In the rows, 128 means zero.
Each path below is one point turned by a fixed rotation once a step. After each direction that follows a path, write how fast that rotation turns it, in deg/step (0 if it stays still).
Each turn is a multiple of 5 degrees from 10 to 175, or 0.
Each row of a path follows its step; steps can be skipped.
path 1
step 0: [143 131 126 129 123 140 109 133 121 127 111 143 129 124 141 132 130 129
 134 132 118 130 141 124 127 131 131 127 142 137 114 136 136 129 132 136
 127 120 128 137 143 134 132 131 138 129 122 125]
step 1: [123 121 130 130 120 133 144 135 128 135 127 120 132 122 137 138 131 123
 119 137 138 141 118 130 121 121 132 126 119 127 125 130 134 118 144 138
 117 127 139 113 136 127 142 137 136 137 123 117]
step 2: [115 127 132 113 126 122 112 121 124 134 139 126 135 121 133 124 131 136
 127 132 127 128 131 118 136 124 124 143 130 127 121 119 125 135 117 136
 130 119 123 113 109 142 142 137 126 135 129 125]
step 3: [130 122 133 122 137 118 123 135 135 127 123 129 139 120 139 112 135 130
 124 130 108 122 126 137 133 131 126 122 131 151 128 122 146 119 135 123
 128 130 138 130 116 116 126 127 134 130 128 138]
step 4: [117 119 122 125 118 132 133 137 128 120 109 128 119 117 131 134 138 124
 131 124 121 142 133 125 136 115 119 121 132 115 126 128 115 137 132 127
 124 131 136 114 123 120 119 121 128 132 127 144]
step 5: [129 131 131 138 123 132 128 120 118 126 125 126 119 137 130 127 126 137
 148 133 123 136 124 128 119 115 127 145 148 129 125 117 138 119 127 136
 127 132 130 130 127 132 150 116 124 124 123 136]
step 6: [128 120 128 144 123 131 130 123 131 131 129 123 125 126 143 122 139 128
 127 128 125 139 139 120 125 135 131 124 127 135 119 128 144 127 148 127
 131 126 128 132 124 147 115 142 115 132 113 122]
step 7: [118 134 135 119 116 141 110 146 122 143 124 129 127 123 135 136 124 121
 117 124 113 137 134 132 132 129 130 126 126 121 121 121 133 124 125 138
 120 118 122 129 142 127 135 141 138 131 130 130]
step 8: [129 136 137 121 127 122 128 131 119 120 128 129 139 115 137 117 133 136
 116 128 141 137 117 129 116 124 123 139 131 139 126 136 131 132 132 129
 117 128 140 108 127 118 144 130 127 126 119 122]
step 9: [125 116 123 112 134 127 135 118 136 122 124 131 136 116 128 128 122 118
 127 140 113 131 129 132 144 123 125 132 131 140 121 116 127 137 133 131
 140 121 126 115 118 146 134 125 122 136 122 134]
step 10: [128 117 145 138 121 124 125 138 138 130 122 118 122 124 134 135 142 134
 132 129 116 124 124 135 138 132 125 129 137 124 126 120 140 120 123 118
 117 135 120 126 114 114 130 120 134 141 125 139]
step 11: [111 125 125 130 120 127 114 129 118 130 108 120 127 136 126 122 135 130
 136 121 140 145 135 111 124 122 122 126 136 137 124 125 128 125 137 128
 135 125 138 122 131 123 120 119 119 124 124 143]
Directions:
[127 130 126 128 126 127 123 123 128 128 124 130 127 130 127 131 126 130
 128 127 128 130 134 127 132 129 126 128 127 127 124 129 123 131 127 125
 131 126 132 125 126 130 126 128 128 128 126 125]
160
[127 132 130 132 127 132 131 129 125 126 126 126 126 132 127 124 128 128
 132 126 124 126 130 127 125 128 126 127 128 125 126 128 125 125 127 129
 128 131 131 131 130 132 125 128 126 129 124 131]
55
[129 131 128 129 129 126 127 126 125 126 126 125 127 128 127 127 131 126
 127 127 130 126 129 127 124 129 128 125 127 137 128 129 129 126 135 126
 130 131 130 126 128 127 130 126 129 129 128 125]
140
[125 127 128 128 128 127 127 126 124 130 125 127 132 128 126 125 123 130
 131 125 130 125 126 123 124 128 131 133 131 128 129 127 129 133 130 129
 128 128 127 130 124 125 130 130 126 126 126 127]
120
[128 127 126 131 125 127 128 132 130 133 125 130 129 133 128 134 132 130
 130 131 133 128 130 125 126 129 128 129 129 126 127 128 132 128 129 130
 132 128 127 131 131 130 129 126 127 128 127 127]
65
[126 131 128 130 133 127 129 127 129 130 125 127 128 132 126 130 122 128
 128 128 125 128 129 133 129 127 130 125 129 129 126 126 133 127 125 129
 129 126 130 129 128 127 134 128 133 125 128 129]
160
path 2
step 0: [143 140 110 118 132 136 129 128 125 133 123 135 122 125 124 127 120 118
 146 131 141 120 129 120 125 122 127 149 128 137 136 135 137 127 118 128
 138 141 133 131 133 127 119 128 129 120 148 122]
step 1: [127 135 127 135 127 118 126 111 126 120 124 147 138 136 128 131 104 135
 118 118 122 125 121 121 118 129 132 134 126 117 124 117 131 144 124 128
 135 132 130 122 138 118 137 140 133 124 138 135]
step 2: [128 129 127 109 132 136 147 133 122 130 127 126 134 123 124 136 124 129
 117 113 127 129 127 123 113 128 123 128 139 143 138 131 111 117 124 134
 116 127 139 113 130 132 143 132 138 123 132 134]
step 3: [128 130 117 120 140 143 123 121 123 129 117 130 119 135 138 138 117 138
 137 128 132 128 115 126 132 127 124 130 121 136 114 126 143 120 120 134
 123 124 124 131 132 150 130 135 113 114 131 141]
step 4: [119 117 117 131 136 112 133 139 116 127 114 133 124 134 127 128 127 120
 128 137 129 123 120 116 118 129 143 131 110 127 123 114 112 132 133 122
 135 126 120 114 138 135 137 135 131 133 120 139]
step 5: [120 128 119 123 123 144 144 133 135 113 135 144 135 122 131 139 129 118
 135 130 147 134 120 122 129 112 131 121 143 129 131 122 115 133 120 123
 123 132 123 127 117 140 131 131 127 126 118 124]
step 6: [120 117 120 134 138 134 116 128 123 118 137 125 147 138 124 133 136 130
 131 116 146 135 124 138 118 136 130 132 122 135 131 133 141 129 128 140
 139 129 107 129 133 129 122 138 122 119 125 137]
step 7: [124 126 112 134 139 119 137 123 125 117 122 130 130 126 128 150 135 123
 128 132 124 119 124 129 114 117 141 123 117 124 138 137 127 120 145 128
 131 125 130 129 137 127 128 112 137 121 135 111]
step 8: [137 132 128 125 124 143 136 120 128 121 141 139 125 118 135 138 123 125
 114 132 126 133 123 141 135 124 139 138 125 112 144 135 132 126 125 130
 149 139 125 124 123 148 134 138 129 136 129 131]
step 9: [142 124 132 128 144 124 139 140 116 121 132 122 139 118 122 125 122 131
 142 119 130 131 125 132 128 135 132 148 130 131 134 126 141 145 128 133
 134 125 130 134 138 131 134 119 146 116 125 138]
step 10: [147 140 110 123 122 128 127 121 141 122 121 130 118 127 123 139 121 132
 135 113 121 143 112 115 116 123 122 122 125 127 127 126 124 122 138 122
 147 127 133 123 127 122 128 121 135 117 126 130]
step 11: [120 128 127 123 118 127 131 126 130 139 122 133 140 133 119 125 132 127
 121 115 119 124 120 129 127 120 146 138 125 126 123 137 129 126 122 135
 135 142 148 130 121 139 144 141 124 115 117 144]
Directions:
[127 126 125 131 133 128 127 125 127 124 131 126 132 127 134 127 130 125
 127 132 130 131 129 131 130 128 129 127 128 128 129 132 126 127 129 128
 131 130 126 131 128 126 126 128 130 130 127 125]
40
[131 127 129 130 126 132 128 122 128 126 128 127 127 129 127 131 122 127
 129 129 126 130 123 129 129 126 128 125 129 129 125 123 130 128 128 130
 127 129 125 129 126 129 126 128 127 129 128 122]
155
[125 128 133 129 126 126 129 127 127 126 122 129 128 127 129 134 134 128
 130 127 131 130 128 127 127 131 129 129 128 127 129 126 126 126 123 129
 128 128 125 130 130 129 124 128 124 130 125 126]
40
[125 129 129 130 134 124 127 124 129 130 126 127 125 128 126 126 127 129
 128 126 129 127 125 126 125 128 128 127 127 127 128 125 128 131 132 125
 131 121 125 132 131 126 129 129 130 130 130 126]
125
path 3
step 0: [116 137 130 131 120 139 120 145 140 125 128 115 138 137 128 124 134 124
 129 122 123 138 133 128 129 129 124 129 137 130 118 128 127 117 124 114
 144 126 144 127 109 108 135 119 123 128 121 137]
step 1: [121 131 121 135 139 112 142 128 133 122 126 142 139 140 136 121 120 122
 116 131 115 128 134 125 127 140 135 129 137 120 125 136 128 121 108 116
 117 114 131 134 137 127 120 118 130 136 125 137]
step 2: [117 129 131 131 121 129 138 119 144 141 115 133 137 139 123 119 131 121
 137 125 119 125 132 129 127 139 122 129 126 132 113 125 126 134 136 112
 132 147 142 118 121 118 142 118 124 126 118 135]
step 3: [129 118 128 121 143 123 138 125 137 144 131 140 139 121 138 127 122 125
 128 119 115 136 127 110 116 142 129 117 129 133 139 129 125 127 117 126
 121 113 124 135 120 116 123 117 139 131 119 135]
step 4: [133 120 131 134 147 131 126 123 132 138 124 132 146 125 138 123 135 115
 131 135 127 125 116 134 131 135 123 139 126 138 130 130 126 118 128 124
 134 146 149 114 126 123 147 124 128 126 136 139]
step 5: [137 130 129 130 138 126 118 140 139 131 135 127 134 141 134 130 125 140
 132 114 120 152 126 122 128 127 132 123 120 142 127 140 129 117 114 123
 126 123 129 138 111 118 131 125 133 136 117 141]
step 6: [125 136 118 142 132 132 120 128 130 124 132 127 139 130 140 122 135 116
 117 135 117 127 123 132 132 140 123 130 147 119 117 133 118 121 114 119
 138 126 150 130 130 115 130 122 124 126 141 140]
step 7: [116 134 140 129 131 109 135 140 140 133 120 126 135 157 125 118 125 132
 131 120 120 134 136 118 134 130 129 136 128 123 121 130 132 119 119 111
 126 128 125 132 124 126 136 121 125 138 115 137]
step 8: [126 118 117 131 130 129 135 113 128 128 125 139 141 125 130 125 130 115
 131 128 109 120 132 129 122 141 129 119 134 125 118 124 119 143 122 112
 124 124 145 131 125 105 125 124 129 126 116 139]
step 9: [120 128 150 130 143 126 150 134 149 143 123 136 137 128 139 125 124 122
 132 126 129 128 128 111 127 139 118 135 129 133 136 130 133 116 128 124
 131 132 128 116 118 122 133 121 127 127 121 135]
step 10: [140 112 108 127 142 127 126 118 130 123 120 137 146 130 133 129 130 118
 132 122 118 135 119 134 120 125 136 125 123 145 131 133 132 122 124 127
 129 126 142 130 120 117 140 113 139 135 121 139]
step 11: [128 144 136 135 136 139 121 139 147 144 135 128 135 124 141 124 127 131
 121 127 132 146 127 131 131 148 126 133 130 136 127 145 125 121 117 117
 125 134 136 123 119 122 131 128 125 122 133 141]
Directions:
[124 128 130 129 129 128 129 132 124 124 126 132 126 124 127 126 129 127
 129 128 129 131 131 126 129 134 124 127 129 127 131 128 126 128 126 128
 127 125 129 128 127 127 130 129 131 127 135 126]
135
[128 129 133 129 127 128 130 128 125 125 128 125 129 130 126 125 131 130
 127 127 129 130 129 126 125 128 130 126 124 131 130 126 127 129 129 128
 134 125 129 131 125 131 129 126 132 134 123 127]
155
[131 129 130 134 129 132 129 122 128 128 127 129 127 125 130 126 131 126
 122 133 127 128 128 129 130 131 132 129 130 127 129 129 127 132 127 127
 128 127 128 127 130 131 129 132 129 129 128 131]
155
path 4
step 0: [133 130 117 129 125 143 137 122 133 128 140 127 122 131 122 143 149 115
 123 141 137 131 128 141 127 135 125 115 131 136 125 136 136 141 127 136
 135 120 128 143 125 132 130 117 139 138 126 128]
step 1: [133 138 129 121 117 118 133 134 123 117 146 136 126 130 126 119 142 127
 117 121 140 125 139 129 140 140 132 120 116 118 136 133 140 140 132 130
 136 123 129 128 122 123 136 134 121 137 142 132]
step 2: [126 129 117 135 121 136 125 134 130 120 136 137 126 133 117 133 128 110
 124 133 147 140 130 136 122 125 129 128 131 128 119 132 125 134 112 123
 142 130 133 137 122 122 129 106 121 137 145 131]
step 3: [135 121 118 123 116 133 127 117 131 131 145 138 112 123 117 126 144 118
 123 115 138 127 132 125 137 129 126 125 122 131 133 126 144 135 130 135
 130 114 119 127 128 122 124 124 141 133 140 114]
step 4: [132 143 128 130 122 139 141 126 124 117 141 145 130 121 124 127 140 125
 137 138 141 147 133 147 131 134 131 123 125 124 129 127 136 139 121 132
 131 129 128 125 125 135 128 123 126 132 138 145]
step 5: [135 129 113 114 121 126 129 122 130 137 128 132 124 131 135 129 142 121
 122 127 143 137 137 116 131 125 134 120 115 120 120 135 134 139 123 119
 142 118 120 140 123 114 132 117 125 128 145 130]
step 6: [120 138 119 121 122 142 127 121 130 121 153 128 127 119 123 128 138 120
 134 127 145 126 131 135 133 122 131 121 144 136 136 131 144 132 122 132
 132 127 141 135 120 130 125 120 124 126 143 120]
step 7: [132 128 130 115 125 133 141 133 122 120 137 132 113 122 126 132 137 124
 126 127 148 136 143 128 127 130 122 130 115 138 127 132 139 138 128 118
 132 122 108 124 121 126 129 125 129 147 134 135]
step 8: [133 146 130 117 130 135 119 132 137 132 138 145 132 130 126 131 132 120
 124 123 146 136 124 139 128 117 134 121 130 112 131 123 138 137 124 133
 130 124 121 125 117 121 126 113 121 123 145 128]
step 9: [123 119 119 120 110 138 130 119 136 130 137 123 118 112 122 133 148 120
 129 122 138 139 142 132 137 122 129 132 131 133 117 127 126 147 131 115
 128 119 128 127 121 130 131 120 123 126 135 131]
step 10: [139 142 118 115 126 134 128 127 122 127 144 139 134 134 133 127 139 128
 139 129 138 139 147 130 132 121 132 125 129 136 130 119 142 132 123 140
 125 134 118 125 110 123 121 132 123 141 136 121]
step 11: [132 137 135 109 123 135 137 130 137 119 129 131 126 131 130 132 141 122
 124 127 145 131 135 128 111 118 126 125 130 133 123 121 126 144 133 122
 136 118 122 140 127 139 133 114 130 121 145 135]
Directions:
[125 128 131 129 129 128 127 135 128 126 130 125 124 129 124 131 124 128
 122 127 133 124 126 128 127 128 127 130 129 127 130 132 131 128 128 126
 129 128 128 126 127 127 129 129 125 131 127 127]
65
[121 127 125 132 128 125 131 125 124 128 127 131 130 127 124 131 129 127
 127 125 128 129 126 124 127 122 128 124 128 130 128 127 128 130 130 128
 128 127 131 127 125 127 126 127 126 128 125 126]
110
[128 128 132 129 127 128 129 128 128 121 129 129 132 127 126 128 131 127
 131 128 129 126 125 129 127 127 128 132 129 128 130 127 129 128 129 127
 131 129 133 126 129 132 125 129 124 122 132 129]
155
